In the data rows, zero lies at 7.5, halfway between 7 and 8.
Here are some points, one per row:
(5, 9, 9, 9, 5, 7, 9, 9, 6, 5, 5, 10, 9, 9, 6, 7, 4, 9, 8, 3, 6, 10, 9, 5, 7, 8, 13, 6, 8,
 6, 3, 9)
(6, 9, 9, 11, 7, 7, 10, 8, 7, 6, 2, 10, 8, 8, 7, 7, 5, 9, 9, 3, 6, 9, 8, 6, 6, 9, 12, 7, 8,
 6, 11, 9)
(5, 9, 10, 12, 7, 6, 10, 9, 8, 5, 3, 10, 9, 8, 5, 7, 4, 9, 9, 12, 7, 9, 9, 5, 6, 8, 9, 7, 8,
 5, 10, 9)
(11, 9, 11, 7, 5, 6, 10, 11, 8, 12, 10, 11, 9, 9, 5, 5, 3, 8, 8, 10, 6, 10, 9, 6, 6, 9, 11, 6, 8,
 6, 11, 8)
(9, 10, 5, 9, 6, 11, 11, 5, 7, 9, 9, 14, 7, 9, 5, 10, 10, 4, 10, 8, 8, 5, 8, 11, 5, 9, 11, 9, 9,
 6, 7, 10)
(10, 13, 6, 7, 6, 6, 13, 6, 7, 9, 7, 3, 7, 9, 5, 9, 8, 5, 11, 9, 6, 6, 8, 9, 10, 9, 8, 9, 9,
 6, 6, 4)
(4, 5, 8, 7, 6, 10, 5, 6, 5, 9, 7, 6, 6, 10, 4, 5, 9, 5, 13, 8, 7, 7, 11, 9, 10, 9, 8, 9, 4,
 5, 6, 5)
(4, 7, 9, 8, 6, 10, 7, 5, 14, 10, 7, 8, 5, 9, 5, 10, 7, 6, 5, 10, 6, 8, 1, 8, 9, 10, 7, 10, 5,
 6, 5, 5)
(6, 6, 5, 6, 6, 11, 6, 11, 2, 5, 6, 7, 11, 9, 5, 7, 9, 5, 5, 10, 6, 7, 2, 9, 9, 6, 7, 5, 6,
 6, 10, 5)
(7, 7, 7, 6, 7, 6, 7, 10, 13, 5, 7, 7, 10, 9, 5, 6, 9, 6, 6, 4, 5, 5, 5, 9, 9, 6, 7, 6, 6,
 5, 10, 7)
(6, 6, 7, 9, 6, 6, 7, 11, 13, 6, 8, 7, 10, 9, 6, 6, 10, 6, 6, 4, 4, 5, 5, 9, 9, 6, 8, 6, 6,
 6, 10, 6)
(6, 12, 5, 8, 6, 6, 6, 9, 12, 6, 9, 6, 9, 8, 6, 6, 12, 6, 9, 5, 14, 12, 6, 7, 8, 6, 7, 7, 4,
 7, 9, 6)
(7, 3, 4, 8, 6, 7, 7, 9, 12, 6, 9, 7, 9, 8, 7, 7, 2, 6, 11, 6, 13, 10, 5, 9, 9, 6, 6, 6, 10,
 7, 9, 5)
(6, 11, 12, 11, 10, 7, 6, 9, 5, 6, 11, 6, 9, 8, 7, 7, 4, 4, 9, 5, 13, 8, 5, 9, 9, 6, 7, 6, 9,
 6, 9, 10)
(6, 10, 11, 13, 10, 7, 7, 8, 5, 5, 15, 6, 8, 8, 6, 7, 5, 11, 9, 5, 10, 9, 4, 9, 8, 6, 7, 7, 8,
 6, 9, 9)
(10, 7, 7, 6, 6, 6, 6, 7, 6, 8, 7, 7, 6, 6, 10, 9, 7, 10, 6, 8, 8, 7, 8, 10, 5, 10, 7, 10, 4,
 2, 7, 5)
(9, 7, 7, 8, 4, 6, 6, 7, 7, 9, 9, 7, 7, 5, 10, 10, 8, 10, 6, 8, 7, 7, 9, 9, 6, 4, 8, 9, 10,
 2, 6, 4)
(2, 8, 5, 6, 9, 6, 6, 7, 7, 8, 7, 7, 7, 5, 8, 9, 7, 9, 6, 8, 7, 7, 9, 12, 9, 10, 8, 9, 10,
 9, 7, 10)
(10, 7, 7, 7, 10, 5, 7, 7, 7, 7, 6, 8, 7, 11, 9, 9, 7, 9, 6, 8, 7, 8, 9, 11, 11, 4, 8, 9, 3,
 10, 5, 8)
(9, 6, 7, 9, 9, 5, 7, 8, 7, 9, 6, 7, 7, 11, 8, 9, 8, 9, 7, 8, 6, 7, 8, 12, 4, 5, 5, 9, 9,
 10, 6, 9)
(10, 7, 7, 8, 8, 5, 7, 6, 7, 9, 7, 8, 7, 7, 9, 4, 8, 9, 6, 8, 7, 6, 8, 6, 11, 9, 6, 3, 9,
 8, 6, 9)
(9, 7, 7, 7, 9, 10, 8, 8, 8, 8, 8, 7, 6, 5, 9, 3, 8, 9, 6, 8, 7, 8, 7, 7, 10, 10, 9, 10, 8,
 8, 7, 9)
(8, 7, 8, 5, 8, 10, 7, 7, 8, 8, 7, 6, 7, 10, 8, 10, 8, 9, 7, 8, 9, 7, 7, 6, 5, 4, 10, 9, 9,
 9, 6, 8)
(9, 6, 7, 8, 9, 5, 7, 8, 7, 7, 8, 7, 7, 5, 8, 9, 9, 9, 7, 9, 7, 7, 7, 5, 10, 9, 9, 10, 8,
 9, 6, 9)
(9, 7, 7, 6, 9, 11, 7, 8, 8, 8, 7, 7, 7, 5, 8, 10, 8, 9, 7, 8, 8, 7, 8, 6, 11, 9, 8, 9, 9,
 8, 7, 8)
(8, 7, 7, 6, 8, 10, 7, 8, 7, 8, 9, 6, 7, 12, 9, 9, 8, 9, 6, 7, 7, 7, 8, 6, 5, 11, 6, 9, 9,
 9, 7, 9)
(8, 6, 7, 8, 8, 5, 7, 7, 7, 8, 8, 8, 7, 6, 7, 9, 9, 9, 7, 8, 7, 7, 8, 4, 10, 9, 5, 10, 9,
 8, 6, 9)
(9, 7, 8, 7, 2, 6, 6, 6, 6, 10, 7, 7, 6, 5, 8, 9, 7, 9, 7, 7, 7, 7, 8, 10, 10, 5, 6, 9, 4,
 11, 12, 10)
(8, 6, 7, 7, 9, 5, 7, 6, 7, 8, 6, 7, 7, 11, 10, 9, 9, 8, 7, 8, 8, 7, 7, 6, 9, 10, 7, 9, 9,
 8, 13, 9)
(8, 7, 7, 5, 8, 9, 7, 7, 7, 8, 7, 7, 6, 11, 8, 4, 8, 9, 7, 8, 8, 7, 7, 6, 5, 5, 7, 9, 9,
 8, 6, 9)
(6, 11, 11, 4, 7, 7, 10, 11, 7, 5, 6, 13, 9, 5, 11, 7, 10, 10, 12, 9, 6, 10, 7, 10, 7, 9, 5, 6, 9,
 10, 6, 4)
(6, 5, 13, 6, 6, 7, 12, 4, 7, 5, 7, 5, 12, 6, 9, 6, 10, 4, 5, 9, 7, 13, 9, 10, 6, 9, 7, 6, 9,
 9, 7, 6)
(4, 6, 6, 6, 6, 6, 14, 6, 6, 4, 9, 7, 4, 6, 9, 6, 7, 5, 6, 8, 8, 6, 9, 8, 6, 4, 6, 6, 4,
 9, 6, 6)
(10, 8, 7, 9, 4, 10, 4, 6, 7, 2, 7, 7, 6, 6, 8, 5, 7, 5, 6, 9, 7, 6, 9, 6, 6, 10, 7, 10, 9,
 10, 7, 4)
(8, 7, 7, 6, 10, 9, 7, 8, 8, 9, 7, 7, 6, 5, 8, 4, 8, 3, 7, 8, 7, 8, 8, 6, 5, 4, 7, 10, 9,
 8, 7, 10)
These points spread out most along one direction. Take the direction at right angles to it along which they spread out most. Go by this last direction. Where along it does each point below lie, from 0 to 99? The average is 50, and the first point in the table lies past the average. One standard deviation of the points above along it is 16.
(3, 8, 6, 8, 10, 5, 6, 6, 7, 10, 8, 7, 6, 6, 8, 5, 8, 10, 6, 9, 8, 6, 8, 6, 5, 9, 9, 5, 9,
 9, 7, 3) 53
(9, 7, 7, 6, 10, 6, 7, 7, 6, 10, 7, 8, 7, 6, 8, 10, 8, 4, 6, 1, 7, 7, 8, 6, 5, 9, 7, 10, 9,
 9, 7, 3) 49
(9, 7, 7, 8, 9, 5, 6, 8, 7, 8, 9, 7, 7, 6, 10, 10, 8, 2, 8, 9, 7, 7, 8, 5, 5, 9, 8, 4, 3,
 8, 6, 10) 49
(8, 8, 6, 7, 9, 10, 7, 5, 7, 9, 8, 7, 15, 5, 8, 5, 7, 9, 8, 8, 7, 6, 8, 5, 5, 5, 6, 11, 3,
 8, 6, 9) 49
(9, 7, 7, 8, 9, 11, 7, 7, 7, 8, 8, 7, 6, 6, 8, 10, 7, 9, 7, 7, 7, 7, 9, 7, 5, 10, 5, 3, 3,
 8, 7, 9) 53
(9, 7, 7, 5, 8, 5, 6, 6, 7, 7, 7, 7, 7, 6, 6, 10, 8, 9, 8, 8, 7, 7, 7, 6, 5, 9, 6, 4, 9,
 8, 7, 10) 56
(9, 7, 7, 8, 9, 11, 7, 6, 8, 9, 7, 7, 6, 5, 8, 5, 8, 9, 7, 8, 7, 7, 8, 7, 6, 4, 7, 3, 9,
 8, 7, 9) 52
(8, 7, 8, 8, 9, 11, 8, 8, 7, 8, 6, 7, 7, 5, 8, 10, 8, 9, 6, 8, 8, 7, 9, 6, 11, 9, 6, 9, 9,
 8, 6, 8) 56
(8, 7, 7, 7, 9, 11, 7, 6, 7, 8, 9, 8, 7, 10, 10, 10, 8, 8, 7, 8, 6, 8, 10, 5, 11, 4, 7, 8, 9,
 8, 12, 7) 49
